[-12.3, 32.2, 29.7, 14.7, 35.8, 42.4, -64.8] ans = 14.7

[[-45.6, 32.8, -39.2, 7.5, -2.9],
 [7.5, -2.9, -10.0, 31.2, -67.6]] ans = -2.9

[[3.9, 5.2, 4.7, 8.4, -10.6, 3.6],
 [25.3, -2.2, 3.0, 0.3, 4.6, 6.3],
 [26.2, -28.3, -28.0, 40.3, 56.4, 14.7]] ans = -28.0

[-14.7, -23.6, 68.7, -29.9, 19.1, -13.6, -12.7] ans = -29.9

[[11.2, -3.4, -12.6, 5.7, -5.5],
 [-29.4, 1.0, -1.5, -62.8, -20.7]] ans = 1.0

[-22.9, 14.2, 29.9, -54.0, -14.9] ans = 14.2

[28.8, -26.6, 0.1, -31.2, -62.1, -30.4, -66.4] ans = -31.2

[-16.7, 61.3, 2.6, -74.0, 5.5, 14.5, -37.9] ans = -74.0

[42.5, 34.0, -27.4, -52.3, 25.5, -18.4, 19.4] ans = -52.3
---
[[-65.5, 7.1, -26.6, 42.3, 53.1, -27.0, -10.7], [44.5, -21.9, -30.5, 16.6, 63.7, 38.3, -36.5], [-17.9, -14.9, 8.1, 50.0, 26.5, -24.0, 33.6]] gives -65.5, 33.6
[-37.2, 16.0, 40.7, -13.9, -33.1, 19.6, -70.6] gives -37.2, -70.6
[[13.0, 7.6, -28.4, 13.7, 3.6, 33.7, 58.7], [30.4, 33.4, 8.7, 27.0, 33.1, 16.0, -4.3], [-25.2, -28.2, -9.1, -23.3, -29.0, -9.6, 14.1]] gives 13.0, 14.1
[[50.9, -10.2, 0.2, -52.6, 18.7, 13.5, -6.2], [1.3, 51.3, 53.1, 15.7, 44.2, -52.2, 10.0]] gives 50.9, 10.0
[45.0, -31.3, -13.7, -32.4, -7.7, -61.5] gives 45.0, -61.5
[[-16.3, -25.9, 33.6, 33.2, -68.1, -68.1, 29.3], [35.6, 26.6, 23.2, -5.2, 34.6, 6.5, 2.5], [32.7, 2.7, -5.0, 37.2, 7.4, 26.4, 36.4]] gives -16.3, 36.4
---
[-56.8  16.8 -45.0 -73.0] ⇒ 16.8

[[ 37.0  -0.1  32.0  68.2  -5.7]
 [-34.0  -2.5  20.8  28.9 -30.5]] ⇒ 20.8

[66.0 -4.3 25.8 17.6] ⇒ -4.3

[[ 60.2   9.1  23.3 -16.5 -22.6]
 [ 60.2   2.2 -21.4  14.8  21.2]] ⇒ -21.4

[ -9.6 -50.9  17.0 -59.3] ⇒ -50.9

[  5.7  36.7  65.6 -72.5 -33.0 -69.5] ⇒ -72.5

[ 51.4 -24.0 -68.6 -10.2] ⇒ -24.0
---
(-0.51, -1.77, 1.51, 1.04) out 1.04
((1.8, -0.8, -1.1, -0.8, -0.4, -1.1), (0.6, -0.8, -1.2, -0.5, -0.2, -1.0), (0.3, -0.5, -1.2, -0.8, -0.1, -1.0)) out -1.0
(-10.12, -10.02, 11.04, -12.86, -17.54, -1.05) out -1.05
(-20.10, -9.79, -4.90, -13.73, -3.03, 10.68, -4.40) out -4.40
(-1.12, -0.73, 1.14, 1.20, 0.90, -1.53) out -1.53
((-14.55, 62.45, 72.09, 81.47), (-179.63, 98.76, 83.34, 47.93), (160.50, 52.37, 56.02, 76.15)) out 76.15
(0.134, -0.155, -0.109, 0.054) out 0.054
(0.19, -0.07, -0.07, 0.01, -0.18, 0.02, 0.03) out 0.03
---
 974  -271  -692  -823  -562  -199 value -692

250  137   87   21  160  218   54 value 54

-510   -59   326   814   787  -114  -280 value -280

 16   16   33   -3   12
 26   16  -28   36   -2
value -3

194  135   97  180   98   34 value 97

-561  -793   194   210   151   980
 -63  -164   169   179   136  -749
 142   126   133   138   149   104
value -749

8208  9340  2376  2645  3574  1325 value 2376
---
[-58.5  31.8 -22.6 -47.9] yields 31.8, -22.6

[[ 25.9  12.6 -40.4  67.7  35.6]
 [ 14.9 -22.7   3.4  21.2  55.7]] yields 67.7, 55.7

[ 49.1  -9.4 -20.9 -63.7] yields 49.1, -9.4

[ 30.7  -3.9 -35.3 -27.7  21.5  59.3] yields 59.3, 30.7

[-26.3 -57.1 -73.9  56.2 -45.4] yields 56.2, -26.3

[ 54.6   5.7 -59.0  70.6  34.6] yields 70.6, 54.6

[39.8 -6.9 67.5 22.9] yields 67.5, 39.8

[-71.4  -8.8  13.3 -20.6   1.2  57.4  35.5] yields 57.4, 35.5

[ 52.0 -29.5  69.3  -0.8 -11.6] yields 69.3, 52.0
